Rotation paths and how fast each direction turns (degrees per step):
Each turn is a multiple of 5 degrees from 10 to 175, or 0.
Each row of a path follows its step; steps can be skipped.

step 1: [-19.8 -14.4  10.4 -37.9  -2.9  -5.8  21.0  12.5 -24.2  20.7  13.7   6.9
  -9.3  26.8  20.1  23.2  40.7 -39.4  40.6  -3.6 -24.1 -13.2   8.3  -2.1
  -7.6  -9.1   4.0 -12.0  21.1 -53.5   3.5 -27.6   7.6  17.0 -26.4 -15.9
   9.5 -35.0 -13.1 -18.3 -34.4  22.6  15.6  35.2 -63.6 -24.9 -21.6 -32.2
 -21.6  -7.6  18.2 -30.3 -31.3  -8.9  26.8 -32.4  19.3]
step 2: [-45.3  -1.1 -15.4   7.0  -5.5  35.9   9.1 -33.7  38.0  -8.0  -2.2 -23.1
 -26.2  17.0   4.1 -23.2 -22.4  14.2  -5.8  23.0  12.2  23.1  19.1 -37.1
  -5.0  -2.9  16.2 -25.7  40.0 -57.5  21.3 -45.1 -12.1  42.2 -45.7  25.6
   3.9 -27.3  19.2  -3.2 -32.4 -29.6  17.2 -16.3   5.5  10.9   1.7 -15.9
   5.2  27.3 -29.1 -16.9  21.1 -24.9 -28.8   0.7  -6.8]
step 3: [ 38.9  28.7   5.9  14.1 -18.3  34.9 -48.6 -12.3  -5.9 -27.9 -25.3  23.2
   1.6  38.2 -28.9  -5.7   1.3   7.3 -13.0  -9.9  25.1 -11.5  36.6  22.5
  36.0   1.8 -56.9 -27.5  26.3 -35.1   9.1 -37.7 -23.5   8.6  -5.9 -16.6
  19.2 -19.7 -49.5  -0.6  40.6 -21.9 -13.7  24.3 -27.6  -0.1   9.2 -26.6
  -3.2 -18.0 -24.2 -11.7  -9.1  -4.0  14.9 -10.5 -21.4]
step 4: [-34.6  10.4 -25.0  -9.0  24.4 -46.4  21.6  38.3  34.0 -14.9  -8.4   7.1
 -22.7  46.0 -40.8  44.6  15.2 -10.4 -10.2  16.2   2.2  -9.2  16.6   7.1
  35.5  -4.5   0.6 -45.0  41.7   2.4  21.3  -8.8   8.5 -26.0 -22.6  30.3
  16.0  -8.3  -2.8 -12.8  -4.6  25.6  28.3  30.5  24.1 -16.5  19.8  -3.4
  -1.6 -12.4  -3.1 -34.3 -46.9 -21.9  14.1  11.5  34.4]
step 5: [-52.1  13.5   2.9  25.7  19.3 -23.5 -28.3 -37.7   6.1   4.1   2.4 -11.2
 -26.0  24.3 -11.2   2.7 -65.6 -22.2  -0.7 -41.9  12.9  27.7  39.3  -1.3
  28.8   9.1 -15.5 -24.1 -20.8  22.9  48.6 -13.8   2.3  21.8   7.4   6.0
  -1.4   2.4  -3.7   3.1  -3.3 -12.7  19.9   0.7  35.8  -5.5  -3.7   4.5
 -35.3  -1.2  25.3 -21.8  33.4 -32.5 -26.4   6.7 -53.6]
step 6: [-12.7   1.5  -0.8  27.8 -46.5 -32.5 -19.9 -18.3  -9.0   7.9   2.3  39.4
   2.7 -15.8   0.8  -8.6 -13.6  37.4 -17.3 -26.4  25.1 -13.2   8.5  45.6
  46.9 -26.7 -15.9 -48.2 -25.5  38.2  -7.5  12.5 -20.0  -0.3 -14.5 -14.4
  12.7 -34.6  29.5 -38.6  21.8  34.2 -19.1  52.3 -44.0 -14.7  10.2 -25.1
   5.5  -2.2   9.5 -18.1   7.3   6.0  14.2   1.8   6.3]
step 7: [-34.3  -3.7 -22.6 -11.9 -19.5   2.2  65.8  -1.9 -11.2  15.6 -44.8   9.4
 -48.8 -26.2 -18.5 -30.5 -14.3  11.3  -5.1  28.2  21.0  19.5  16.1 -11.8
  32.2 -28.5  18.1  -4.4 -20.3  -5.7  14.4   0.7  29.3 -39.9  -4.0  20.6
  28.1  10.7   5.4   5.6   3.2  29.6  19.7  35.5  53.4  -7.0  26.7 -19.4
 -15.8  -2.1  46.3  22.2 -22.0  24.4  -4.0   6.2   0.9]
step 8: [-14.2   9.6  19.4  27.7   2.6   1.8 -11.8 -44.3 -28.0   3.4   8.8  16.6
 -34.3   2.5 -26.5 -24.8  10.6   2.6 -55.4  -7.0   4.4  -1.7  57.2   5.5
  23.1  26.7 -24.0  34.8 -58.3 -34.6  18.6  50.6  -8.9  -5.4  16.6 -19.5
 -10.1  38.7  29.5   3.7  -4.2  28.9  34.7 -19.2  -4.2  -0.4 -12.7  17.7
 -21.0   9.3  -9.1 -16.0  20.2  16.7   4.4 -21.9 -18.1]
step 9: [ 31.2 -34.8   7.7   4.6 -72.8 -43.4  23.4  27.2  14.5  -2.7 -20.3  19.4
   5.0 -17.5   7.6  -6.5  47.1   7.0  23.2   6.4   2.8   6.9  34.5  13.5
  28.1  32.0   4.6   1.7 -11.0 -27.6 -14.6  49.8   6.3 -10.1  22.4  -2.6
  10.5  -4.5   2.8 -29.3 -26.4  16.2  -7.4  40.1 -28.3 -20.7 -38.9  -1.4
   5.9  31.8  24.9  -9.9   2.5 -39.1 -21.8   8.5  11.3]
step 10: [-12.2 -19.2 -40.4  10.0   0.6  -3.1  18.8 -21.8 -33.1   9.1 -29.3  -6.0
 -20.6 -13.1 -28.5  -4.2 -13.8  12.1  13.5  49.5 -42.2  43.7  -6.9 -22.3
 -27.2  12.4 -18.3  10.7 -26.2 -25.6  48.9 -10.9 -19.4  -6.8 -34.1  18.1
 -24.4  36.4  -5.0   6.8 -57.7 -21.1 -11.1  44.0 -19.9   1.9 -20.2   3.6
 -17.0  24.5  18.2  29.6 -13.5  10.4 -30.3  -1.9   6.3]
step 11: [ 13.8 -27.7  15.5  -4.8 -14.5  58.8 -19.1  -6.6  -9.6  -7.7 -40.3  -3.9
  -6.4 -30.8 -35.6  -9.0  -5.4 -14.9  -2.7   5.8 -22.3   6.6  -5.2  17.4
  16.6   2.5  -4.1 -15.7  10.5 -15.6  18.2  13.7 -49.9   1.4   4.3 -10.2
  -4.5  26.9  35.5 -15.3  17.2   5.8  13.6 -35.6 -55.8   2.3 -56.0  -8.0
 -10.8  18.2 -29.3 -32.4 -18.8 -29.1  22.9 -55.5 -27.5]
[ -9.4   6.1   5.9  13.8   0.2  -0.9   3.7  -1.1   5.6   1.2   9.2  -5.2
  -4.0  -8.9  13.3   3.5  -3.1   1.5   0.2   0.5   8.6  -8.5  -2.5   1.2
   5.5   6.4 -13.9  -8.7   7.7  15.8   2.9  -0.9  -1.6  -3.3  -0.8  -2.5
   7.6  11.3   2.2   1.5   9.8   1.8   0.1  -0.9   4.3   5.5  -0.7  -0.8
 -11.6  -6.7   8.5   4.3  -4.3   0.3   3.1   6.0   5.5] -> 40
[  1.7   1.0  11.0  -3.6   2.3   1.3  -2.9   4.2   4.3  -7.8   4.3  -8.6
  -3.3   3.0   1.4  -3.3  -6.9  -1.4   6.8   6.3  -0.4  -7.6  -0.7  -7.0
  -1.8  -1.6  -4.4   4.0   0.6  -7.8  -3.2  -3.9 -15.7 -18.1   1.7   0.7
   6.3  -8.4  -1.4  -1.0 -14.2  -4.0  -4.6  -6.3 -10.5   8.0  -8.5  -4.0
  -8.3  -0.8  -4.7   0.0  -9.3  -0.6 -12.4  -4.7   4.1] -> 35
[ -8.2  -3.8   5.6   7.0   3.3   6.2  -1.2  10.9   3.3 -11.2   4.1 -13.2
   8.2   0.3   3.2  -1.5  -8.3  11.0  -3.7  -1.5   1.2  -8.3   3.8   1.5
   1.2   3.0  -5.2  10.4  -5.5  -4.7   6.6  -0.7  12.0   3.8   4.9   1.4
   3.2   2.9  14.5  -2.5   1.4  -5.5  -5.2  -0.8  -2.6  -9.8   4.7  -4.4
   7.3   7.2  -0.8  -4.2   1.3  -7.8   3.0  -9.6 -13.0] -> 120
[ -2.3  -9.2  -2.0   2.8   6.3  -0.4  12.9   6.1  -2.7  -3.0   2.7   2.3
  -3.2   1.0  -2.1 -18.1   0.2  -7.7   6.9   5.1  -0.2  -3.7  -1.4  -5.3
   8.2   3.4   2.8  -3.4  -1.2   7.8  -6.7  -8.8  10.8  -4.4  -8.6  15.1
   0.4   3.7  -1.7   7.0   0.3  -9.0   0.4   1.2   5.6   2.9   1.3  -0.3
   4.7  12.5  -0.4  -7.8   8.1  -3.4 -11.2   6.9   7.5] -> 140
[ -2.8   2.7   3.4  -5.3   3.1   1.3   6.5   2.5   2.7 -12.6   8.3   2.3
   1.0   0.0   6.8   2.2  -9.4 -12.8   4.1  -1.8  -3.8  -1.8   1.4   5.1
   5.4  -0.1  -0.9   7.2   7.0  -6.9  -7.2  -0.3  -5.4  15.8 -11.5  -6.2
   1.6  -9.4   0.2   2.0  -1.1  -9.2   7.2   5.4   5.6  -7.0   4.0  -9.0
  -1.1  -9.1 -10.6   0.5  -0.2   8.5   7.0  13.5  -1.6] -> 20
[-10.6  -6.0   0.7   5.8  -0.3  -8.9  -1.6   4.8 -13.1  11.9  -2.8  -5.9
   1.3  -4.9   4.8   4.9 -10.4   1.4  14.8  -4.2  -6.9   2.9  -6.5  -1.0
  -7.9  -3.3   1.5 -12.4   0.3   8.0   0.4  -0.5  -2.2   9.6  -5.7  -1.3
  -0.8  -2.4  -0.9  -7.3 -10.4   1.3  -0.3   0.2 -13.0   0.2  -4.5  -7.4
   1.3   9.1   2.8  -2.9   1.6   6.6  -2.4   5.3 -12.7] -> 80
